One turn moves each row of this set onto another row. After a few examples, where does it send each row asked below?
q_735: [-0.83 -1.45  1.51  0.59  0.65  0.59 -1.69 -1.61  0.49  0.84 -0.58 -0.87
  1.34  5.21  0.26 -0.23  0.74 -1.23 -1.18  1.50 -4.21]
q_458: [ 0.16  2.90  2.68  2.69  1.83  3.39 -1.01 -2.24  1.34  2.87 -0.82 -0.43
  4.15 -1.18 -0.91  0.19  4.06 -0.75  1.95 -2.28  2.49]
q_779: [ 0.01  1.18  0.73  1.27 -0.98 -1.76 -1.36 -0.68  5.16  1.43 -0.03 -0.10
 -0.08  1.79  2.11 -2.13  1.08  0.42 -0.50 -2.30  6.23]
q_861: [ 1.61  1.04 -0.25  3.25 -0.25 -1.52 -0.09  0.26  4.34  2.18  1.58 -1.05
  1.35  0.95  1.07 -1.76  0.45  0.23 -2.32 -2.47  6.28]
q_15: [ 1.87  1.82 -0.13  2.24 -0.96 -1.28 -0.09 -0.79  4.94  2.10  0.82  0.23
  0.29  2.12  1.33 -1.36  1.39  0.29 -1.52 -2.81  5.86]
q_443: [ 1.28  4.06 -1.08 -0.13 -0.04  2.60 -1.29  0.31  1.43  1.06 -0.76  0.44
  2.14 -1.31  0.05  4.27  3.05 -1.20  1.95 -2.03 -1.99]
q_884: [ 0.37 -1.64  0.74  2.25  1.51  0.76 -0.85 -0.86 -0.27  1.39  0.68 -1.74
  2.94  4.20 -0.66 -0.10  0.10 -1.45 -2.68  1.33 -3.97]
q_817: [-0.17  2.49  2.84  2.87  2.02  3.24 -1.21 -1.53  1.27  2.99 -0.56 -0.83
  4.43 -1.90 -0.88  0.06  3.62 -0.79  1.62 -2.07  2.71]
q_407: [-0.49  2.73  3.19  2.12  1.71  3.23 -1.47 -2.32  1.62  2.64 -1.17 -0.24
  3.81 -1.22 -0.33  0.10  4.23 -0.60  2.30 -2.17  2.41]
q_498: [ 2.46  1.21 -0.32  2.33 -1.20  1.07  0.17 -3.46  2.84  0.35 -0.49  2.07
 -2.84  1.36  1.10  1.46  0.04  0.05 -0.73 -3.40  4.65]
q_635: [-0.84  2.40  3.14  2.27  2.00  3.11 -1.51 -1.93  1.41  2.63 -1.05 -0.90
  4.35 -1.94 -0.52 -0.08  3.64 -0.70  2.15 -1.90  2.62]
q_497: [ 1.87  3.60  0.04  0.30 -0.04 -2.18  1.30 -1.64 -0.11  2.02  0.40  1.12
 -1.97  2.15  1.29  4.48 -2.03  0.37 -1.06  0.05 -0.97]
q_921: [ 1.62  2.53 -0.41  1.75  1.17 -2.27  1.42  0.08 -1.02  2.09  1.70 -0.88
 -0.18 -0.13  0.43  3.98 -3.64  0.02 -2.59  0.81 -0.38]
q_749: [-0.95 -1.42  0.61  3.13  0.83  0.16 -1.43 -0.45  1.99 -0.35  0.33 -1.64
 -0.64 -2.86  1.30 -0.27 -3.00  0.02 -1.48 -1.56  5.78]
q_462: [-1.36 -2.11  1.48  1.23  1.44  0.30 -1.86 -0.83 -0.04  0.68 -0.08 -2.07
  2.36  4.14  0.05 -0.73 -0.16 -1.22 -1.72  1.89 -3.84]
q_818: [ 1.32  3.39 -1.53  1.24  0.78  2.48 -1.15  1.64  0.76  1.20  0.40 -1.11
  3.64 -2.97 -0.69  4.11  1.71 -1.29  0.77 -1.79 -1.63]
q_745: [-0.75 -0.12  1.30  0.76 -1.57  2.59 -0.39 -1.73  2.91  0.05  0.97 -0.10
 -1.59  1.15 -1.21 -0.73  0.51  0.96 -5.91  0.50 -3.58]
q_302: [-1.18 -0.30  1.38  0.78 -0.69  0.17 -2.03 -2.37  3.07 -0.96 -1.44  0.67
 -3.07 -0.26  2.47 -0.18 -1.07  0.24  0.73 -2.13  5.15]
q_820: [-1.67 -0.35  1.78  0.35 -1.68  2.41 -0.81 -1.51  2.99 -0.03  0.70 -0.31
 -1.65  0.87 -0.70 -1.09  0.22  0.86 -5.45  0.72 -3.48]
q_691: [ 2.86 -0.05 -1.08  4.74  0.43  0.96  0.74 -1.42  1.62  0.83  1.50 -0.17
 -0.45 -1.20 -0.10  1.34 -1.93 -0.27 -2.77 -3.03  5.12]
q_436: [-1.22  3.32 -0.11 -1.16  0.12  2.11 -2.95  0.80  1.46  0.18 -1.39 -0.35
  2.03 -2.25  0.97  3.17  2.34 -1.15  3.00 -1.26 -1.72]
q_969: [ 0.73 -1.04  0.82  1.62  0.70  0.88 -0.57 -1.69  0.13  1.39  0.08 -0.78
  1.82  5.40 -0.44  0.41  1.01 -1.15 -1.98  0.97 -4.24]
q_406: [-1.61 -0.70  1.67  0.80 -1.14  2.47 -0.80 -1.07  2.78 -0.03  1.04 -0.59
 -1.06  0.25 -1.13 -1.15  0.01  0.86 -6.00  0.94 -3.12]
q_37: [-1.00  2.46 -0.54  0.17  1.13  1.91 -2.73  2.04  0.93  0.51 -0.40 -1.90
  3.63 -3.81  0.18  3.05  1.19 -1.26  1.62 -0.81 -1.32]
q_898: [-1.40  1.62  0.98  0.27  1.41 -3.05 -0.65  0.54 -0.73  1.00  0.61 -1.55
 -0.63 -1.17  1.78  2.71 -4.31  0.26 -1.22  1.73 -0.08]
q_402: [-1.04  2.68  1.32 -1.42  0.04 -2.72 -0.62 -1.19  0.25  0.95 -0.66  0.49
 -2.45  1.15  2.52  3.16 -2.68  0.56  0.19  1.16 -0.61]
q_223: [-0.21  0.47  0.58  2.17 -0.25 -1.90 -1.17  0.53  4.53  1.48  0.98 -1.31
  0.98  0.27  1.64 -2.54  0.01  0.46 -1.40 -1.87  6.45]
q_739: [-0.77 -0.30  1.21  1.16 -1.26  2.51 -0.52 -1.32  2.53  0.21  1.14 -0.40
 -1.13  0.47 -1.27 -0.76  0.04  0.77 -6.22  0.68 -3.41]

q_884 turns into q_969
q_745 turns into q_820
Where do these go?
q_817 turns into q_458
q_498 turns into q_302
q_921 turns into q_497
q_223 turns into q_861
q_37 turns into q_818

One turn moves each row of this set onto another row. After a few examples, where does it send each row asked below?
q_859: [ 2.13 -3.15 -1.22 -1.50  0.77 -1.56 -1.35  0.29  2.86 -0.03 -1.74 -1.74
  3.18  0.09  0.84  1.04  0.96  1.53 -3.91  3.53]
q_117: [-3.52  0.20 -1.05  3.16  0.10 -1.94  2.42 -0.50 -0.26 -3.60 -0.91  0.94
  3.02  0.78  0.30 -0.04  2.04 -1.93 -1.93 -0.41]
q_56: [ 0.42 -1.44 -0.97 -3.34  0.68 -1.05 -0.50 -2.26  2.38  0.91  0.74 -0.48
  1.70  2.55  3.61 -1.26 -1.79  0.67 -5.12  0.23]
q_453: [ 0.29  1.06  4.68  0.03 -1.72  0.65 -0.36  1.76 -1.38  3.09  0.98  2.04
  1.87  0.65 -0.23  2.71 -0.57  1.35  2.42 -0.46]
q_773: [ 0.12  1.37  3.79 -0.87 -1.38  3.14 -0.24  0.23 -2.33  2.50  1.80  2.56
  1.12  0.40 -0.75  1.94 -1.62  0.63  2.07 -0.53]
q_910: [ 1.67  0.72  4.94  0.20 -1.22 -0.87  0.68  0.61  1.26  2.07  2.30  3.06
  1.16  0.61  1.04  1.32 -0.96  2.78  1.76 -0.72]
q_134: [ 1.80  1.40  3.86 -0.01 -0.88  3.40  0.33 -1.49  0.15  0.09  2.69  3.32
  1.15  0.37 -1.31  0.05 -1.56  1.02  1.73 -0.27]
q_866: [ 0.28 -0.35 -2.43 -2.16  1.17  4.11 -1.21 -0.24  1.33 -1.28 -1.31 -2.79
  1.02  0.91 -0.59 -3.16  0.87 -1.41 -0.74  1.39]
q_925: [ 1.00  0.46  4.00  0.18 -1.78  1.87 -0.54 -0.67  0.02  1.85  2.89  3.70
  1.23  1.03 -1.43  0.83 -0.91  1.18  2.21 -0.55]
q_444: [ 1.28 -0.46  3.78  0.12 -1.95 -0.14 -0.12  1.27  0.54  2.99  2.23  3.48
  0.74  0.28 -0.31  1.06 -0.74  2.02  2.97 -0.10]
q_702: [-1.05 -0.44 -0.72  2.21  1.09 -3.20  0.95 -0.25 -0.84 -2.82 -2.57  0.40
 -0.59 -1.78  4.16  1.23  0.52 -1.53 -2.99 -0.39]
q_667: [-4.00 -1.32 -1.79 -0.52  1.42 -3.16  0.26 -2.23 -1.14 -3.26 -1.35  1.08
  1.02 -2.60  1.69 -0.36  0.97 -0.34 -1.65 -0.62]
q_874: [ 0.69 -0.29  4.71  0.50 -2.48 -0.39  0.61  1.68 -0.90  1.92  1.77  2.81
  0.79  0.25 -0.71  2.23 -0.89  3.18  1.35  1.21]
q_584: [-0.83 -0.09 -1.32  2.82  0.92 -0.83  0.61 -0.65 -1.11 -4.22 -2.91  0.09
 -0.18 -2.07  2.04  0.50  0.83 -2.62 -2.50  0.73]
q_700: [-1.06 -0.46  0.25 -2.23  0.63  0.39 -0.25 -1.78  3.36  1.00  0.22 -1.36
  1.01  3.85  3.41  0.20 -0.97  0.94 -5.11 -1.17]
q_428: [-2.35 -2.13 -2.54  1.37  1.40 -0.82  2.57 -1.27 -2.51 -3.05 -0.70  1.80
  1.75 -2.19  1.13  1.68  1.34 -0.54 -3.01  0.38]
q_438: [ 0.48  0.12 -0.84 -2.92  1.38 -0.94 -1.95 -3.63 -0.16  0.62 -0.98 -0.39
  2.22  2.73  3.72 -1.11 -1.38  2.14 -3.66 -1.53]
q_526: [ 0.65  0.73  3.07 -0.48 -1.75  2.37 -0.05  2.49 -1.64  2.85  0.60  1.92
  0.67 -0.48 -0.73  1.36 -1.20  0.80  3.62  0.77]
q_796: [-4.39 -0.52 -1.81 -0.06  0.87 -3.15  0.43 -1.57 -0.22 -3.42 -1.53  0.71
  0.75 -1.69  1.62 -1.89  0.87 -1.16 -0.71 -0.65]
q_633: [ 0.86  0.62 -0.93 -2.55  0.76  3.29 -0.96 -1.12  1.21 -0.64 -3.12 -1.80
  1.83  0.90 -0.70 -4.39  0.78 -1.27 -1.55  0.62]
q_348: [-1.85  1.05 -0.39  2.50  0.75 -1.59  0.88 -1.65 -0.58 -3.72 -1.94  0.30
 -0.33 -0.23  3.28 -0.26  0.06 -3.00 -3.04 -1.27]
q_293: [ 0.02 -0.67 -2.03 -1.30  0.49  4.63 -0.57 -0.75  2.91 -1.46 -1.48 -2.20
  0.74  1.92 -0.53 -1.69  0.09 -0.85 -2.77  2.28]
q_865: [ 1.81  1.56 -2.71  1.45  1.86  1.05  1.90 -0.06 -0.01  3.38 -1.65  0.52
 -0.27  3.48  1.37  2.75 -1.87 -0.24 -1.57 -0.22]
q_208: [-3.46 -2.49 -2.52  0.41  0.37 -1.71  1.12 -0.07 -2.84 -2.14 -1.37  1.16
  0.99 -0.91  1.74 -0.89  1.43 -2.68 -2.56 -0.73]
q_333: [-3.59 -1.98 -1.91  1.17 -0.23 -3.06  1.02  0.68 -1.87 -2.17 -1.70  0.65
  1.77 -0.18  1.51 -0.92  2.17 -2.58 -2.13 -0.76]
q_689: [-0.55  1.48  4.34 -0.64 -0.63  2.07  0.46 -0.55  0.61  2.30  2.46  2.17
  0.79  0.77 -0.44  0.53 -2.62  1.09  2.81 -0.74]
q_478: [ 0.23  0.26  1.02 -4.01  1.41 -0.99 -0.62 -2.70  1.01  1.94 -1.40 -0.70
  2.05  2.07  3.30 -1.48 -0.09  1.19 -4.30 -2.44]
q_322: [ 0.70 -0.56 -2.00 -1.43 -0.22  1.95 -0.98 -0.62  3.27 -1.47 -0.94 -1.79
  2.26  2.32 -0.10 -3.61 -0.54 -1.53 -2.56  2.66]
q_481: [-0.74  0.06  0.52 -3.32  1.56 -0.07 -1.06 -2.80  1.15  1.03  1.01 -1.63
  1.87  3.03  3.13 -0.26 -0.13  0.67 -4.17 -2.87]
q_947: [ 1.29 -2.49 -0.61 -1.69  1.56 -2.24 -1.42  2.12  2.13  1.02 -2.17 -3.02
  2.36 -0.28  1.58  1.52  2.76  2.26 -1.64  1.49]
q_707: [ 0.89  0.63 -2.91 -1.39  0.44  2.24 -2.02 -1.13  0.64 -1.35 -3.05 -1.62
  1.68  1.87  0.45 -4.48 -0.48 -0.10 -0.27  1.65]
q_803: [ 0.46 -0.28  4.34 -0.67 -0.20  0.31  0.26  0.68  0.44  3.16  1.52  2.05
  1.01 -0.97 -0.13  2.91 -1.68  2.91  2.55  0.34]
q_741: [-3.46 -1.04 -2.73  1.16  0.56 -2.64  3.65  0.66 -0.96 -1.65 -0.63  1.61
  0.44 -0.52  3.48 -1.04  0.17 -1.08 -1.46 -0.71]
q_500: [ 2.88 -0.64  2.74  0.09 -0.91  1.74  0.81  1.85  0.34  1.15  1.03  2.91
  0.21 -2.01 -0.75  0.58 -0.79  2.35  3.17  1.86]
q_229: [ 2.27 -1.97 -0.04 -2.25  1.35 -1.60 -1.20  1.10  1.39  1.12 -4.29 -1.92
  2.72 -1.23  0.83  0.02  2.63  2.24 -2.30  1.69]
q_486: [-3.45 -2.09 -1.48  0.99  0.17 -2.42  0.60 -0.83 -2.64 -2.50 -1.30  1.04
  2.19 -0.18  1.19  0.15  2.21 -2.53 -3.25 -1.20]
q_719: [-0.04  0.76  4.39 -0.30 -2.28  2.01  0.66 -0.40 -1.57  1.41  2.86  3.28
  0.12  1.28 -0.68  0.68 -2.19  1.97  0.97  0.14]
q_340: [-4.02 -0.75 -1.27  0.56  1.04 -3.17 -0.13 -1.82 -0.39 -3.99 -1.86  0.51
  1.92 -1.98  0.48 -0.51  1.93 -0.68 -1.11 -0.22]
q_920: [ 2.17 -1.46 -1.23 -0.72  1.00 -2.55 -2.71  0.18  1.03 -0.04 -3.92 -1.88
  3.56  0.54  1.32  0.51  1.70  3.24 -1.65  2.15]
q_937: [ 1.85 -0.90  2.66 -0.13 -1.56  2.28 -0.41  0.62 -0.58  1.97  2.11  3.67
  0.35 -0.78 -1.62  0.80 -0.92  1.57  3.13  1.04]
q_907: [ 1.08 -2.94 -1.23 -1.29  0.94 -0.53 -0.58  1.89  3.53  0.87 -2.44 -2.33
  1.12  0.19  1.86  1.90  1.28  2.46 -3.25  2.64]
q_591: [ 2.45  1.13 -2.34  2.28  2.01  1.28  1.21 -0.14 -0.05  2.67 -2.23  0.25
  0.92  2.88 -0.25  4.33 -0.59  0.09 -1.93  0.73]
q_489: [ 0.43  0.43  3.66  0.20 -0.60  2.74 -0.19  0.73  0.63  1.33  0.97  1.59
  1.32 -0.97 -2.45  1.35 -1.21  1.35  3.66  1.59]
q_417: [ 0.68  0.21  3.28  0.56 -2.52  2.27  0.75  1.77 -1.15  0.80  1.43  2.58
 -0.02 -0.07 -1.84  0.01 -1.30  1.62  2.55  2.23]
q_115: [ 1.89  2.33 -2.24  2.62  1.34  1.35  1.67  0.56  0.74  2.42 -2.25 -0.11
  0.75  4.15 -0.24  2.27 -0.86 -1.08 -0.94  0.41]

q_907 turns into q_293
q_322 turns into q_56
q_438 turns into q_920
Where do these go?
q_444 turns into q_937
q_229 turns into q_633
q_340 turns into q_796
q_803 turns into q_489
q_453 turns into q_526
q_866 turns into q_481
q_874 turns into q_417
q_208 turns into q_486
q_584 turns into q_348
q_910 turns into q_500
q_428 turns into q_117
q_865 turns into q_591

